Here are some points, each followed by its number:
tensor([-0.2, 0.0, 1.7, -2.4, -0.3, 0.9, 0.4, -0.3]) 0
tensor([1.2, -0.2, -0.6, -0.3, -0.3, 1.2, 0.2, -0.8]) 1
tensor([0.4, 0.0, 0.2, 0.5, -0.3, 0.3, 0.3, -1.3]) 2
tensor([0.0, -0.3, 0.2, -0.2, 0.1, -0.2, -0.6, 0.6]) 3
tensor([1.4, -0.1, -0.4, 2.1, 3.0, -1.1, 0.9, 1.5]) 4
tensor([-1.5, -0.3, 1.1, -1.4, 0.0, -0.7, 0.2, -0.9]) 5
tensor([-1.5, 0.3, 0.0, 0.1, -1.2, 0.1, -0.2, 0.3]) 6
tensor([1.3, 0.0, -0.6, 0.7, 1.7, 1.9, -0.5, 0.2]) 7
tensor([1.2, -0.5, -0.3, -0.1, 0.5, 2.0, 0.3, -1.8]) 8
tensor([0.5, -0.3, 0.3, 0.1, 0.7, 0.3, -0.5, 1.2]) 9
tensor([0.3, -0.2, -1.1, 0.4, -1.1, -0.3, 0.2, 0.2]) 10
tensor([-0.7, 0.6, 0.0, 0.9, 0.1, 0.5, -1.6, 1.6]) 11
tensor([0.9, -0.3, -0.3, 0.5, 1.8, 0.8, 0.4, 0.4]) 12
tensor([1.0, -0.5, -0.3, 1.2, 0.1, 0.1, 0.3, -1.9]) 13
tensor([0.7, 0.7, 0.5, -1.5, 0.5, 1.3, -0.1, -1.5]) 14
tensor([0.0, -0.3, -0.2, 0.0, -0.4, -0.4, -0.4, 0.7]) 15
tensor([-1.1, 0.4, -0.4, -0.8, -2.7, -1.0, 0.6, 0.4]) 16
tensor([-1.3, 1.0, 0.1, 0.7, -0.3, -0.5, -0.4, 0.8]) 17
tensor([1.0, -0.4, -1.0, 2.1, 1.5, -0.8, 1.0, -0.6]) 18
tensor([-1.1, -0.1, 0.2, -5.5, 0.9, 0.3, -1.2, 1.7]) 19
tensor([1.7, -0.5, -0.6, 0.5, 0.9, 1.6, 0.2, -1.1]) 20
tensor([1.0, -0.6, -0.1, -0.2, 1.2, 1.1, -0.4, 1.1]) 21
tensor([-1.6, 0.1, 1.6, -1.8, -0.6, -0.4, 0.2, -1.7]) 22
tensor([-0.2, 0.2, 0.7, -0.2, -0.3, -0.1, 0.6, -2.3]) 23
tensor([0.9, -0.1, -0.2, 0.7, 0.8, 0.2, 0.4, -0.4]) 24
tensor([0.1, 0.1, 0.2, 1.1, 0.4, 0.6, -0.6, 0.4]) 25
tensor([1.3, -0.7, -0.8, 0.9, 0.1, 0.9, 0.8, -2.7]) 26
tensor([1.9, -0.9, -2.0, 2.0, 2.0, -0.4, 0.8, 0.0]) 27
tensor([1.3, -0.2, -0.1, 1.2, 3.8, 1.6, -0.6, 1.3]) 28
tensor([-2.6, 0.0, 2.2, -2.9, -0.6, -0.5, -0.1, -1.1]) 29
tensor([-0.9, 0.8, 0.5, -0.3, -1.7, -1.5, 0.1, 0.3]) 30
tensor([-0.6, 0.5, 0.5, 0.1, 0.4, 0.1, -0.2, -1.2]) 31
tensor([-0.6, 0.0, 0.1, -1.0, -1.6, -1.0, 0.2, 0.5]) 32
tensor([-0.7, 0.5, -0.3, 0.7, -0.5, -0.6, -0.4, 0.7]) 33
tensor([-2.1, 0.5, 0.8, -1.6, -0.6, -0.6, -0.4, -0.3]) 34
tensor([0.7, -0.2, -0.1, 0.6, 0.1, -0.5, 0.0, -1.7]) 35
tensor([0.1, 0.2, 0.2, 0.7, -1.0, -0.1, 0.5, -2.2]) 36
tensor([-1.3, 1.0, 1.7, -1.8, -0.5, -1.0, 0.0, -0.2]) 37
tensor([-0.3, -0.1, 0.4, -0.2, 0.3, 0.0, -0.7, 0.4]) 38
tensor([0.7, -0.2, -0.2, 0.1, 1.5, 1.2, 0.4, -0.2]) 39
tensor([-0.5, 0.1, 0.3, 0.0, -0.4, -0.3, -0.3, 0.9]) 40
tensor([0.8, 0.1, 0.0, 0.7, -0.1, 0.3, 0.5, -1.8]) 41
tensor([2.2, -0.3, -0.3, 1.0, 1.9, 1.8, 0.1, 0.0]) 42
tensor([-1.3, 0.3, 2.0, -2.6, 2.1, 0.5, -0.3, 1.2]) 43
tensor([1.7, -0.1, -1.5, 2.5, 1.5, -0.7, 1.0, -0.5]) 44
tensor([2.3, -0.7, -0.9, 2.9, 0.6, 0.1, 0.9, -2.4]) 45
tensor([-3.4, -0.3, -1.4, 0.0, 0.0, -1.5, -1.8, 2.4]) 46
tensor([0.0, 0.1, 0.8, -0.3, 0.9, 1.2, -0.9, 1.1]) 47
tensor([0.5, 0.0, -0.6, 1.5, 0.0, -0.6, -0.3, 1.7]) 48
New points follow, each followed by the number of its nearest point above.
tensor([1.0, -0.3, -0.4, 0.8, 0.7, 1.9, -0.6, -0.2]) : 7
tensor([0.7, 0.6, 0.0, 1.3, 1.1, -0.6, -0.3, 2.0]) : 48
tensor([0.1, -0.6, 0.3, -1.0, 0.9, -0.3, -0.1, 2.1]) : 9
tensor([-0.4, 0.2, 1.1, -1.6, -0.4, 0.5, 0.2, -0.1]) : 0
tensor([-0.5, 0.1, -0.3, 0.6, -1.0, -0.7, -0.3, 0.9]) : 33
tensor([1.4, -0.4, -0.4, 1.6, 3.6, 0.6, 0.3, 1.1]) : 28
tensor([-1.1, 0.2, -0.3, -1.0, -2.6, -1.3, 0.6, 0.2]) : 16
tensor([-1.2, 0.0, 1.8, -2.7, 1.4, 0.3, -0.2, 1.0]) : 43
tensor([0.6, -0.5, -1.2, 0.9, 0.0, -0.9, 0.3, 1.1]) : 48
tensor([0.6, -0.2, -0.6, 1.5, 0.6, -1.7, 0.2, 2.0]) : 48
tensor([-1.8, 0.7, 1.1, -1.0, 0.0, 0.0, -0.5, -0.4]) : 34
tensor([-0.2, 0.1, -0.3, 1.3, 0.6, -0.3, -0.6, 1.4]) : 48
tensor([-0.1, 0.0, -0.5, -1.0, -1.8, -0.2, 0.7, -0.3]) : 32
tensor([0.1, 0.4, 0.1, 0.8, -0.5, -0.2, 0.3, -1.1]) : 2
tensor([0.4, -0.1, 0.0, 0.5, 0.1, -0.7, 0.3, -0.9]) : 35
tensor([0.3, -0.2, 1.1, -1.8, 0.2, 1.7, -0.1, -0.2]) : 0
tensor([0.7, -0.5, -0.3, -0.1, 0.1, 1.2, 0.0, -1.1]) : 1
tensor([-0.7, 0.3, -0.2, 0.6, -1.1, -0.8, -0.5, 0.9]) : 33
tensor([1.9, -0.6, -0.6, 0.4, 0.7, 2.0, 0.2, -1.1]) : 20
tensor([1.0, -0.4, 0.1, 0.5, 0.3, -0.7, 0.3, -1.6]) : 35
tensor([-0.1, 0.5, -0.1, 1.3, 0.7, -0.8, -0.1, 2.0]) : 48
tensor([1.6, -0.5, -0.7, 1.1, 0.9, 0.8, 0.7, -1.4]) : 20
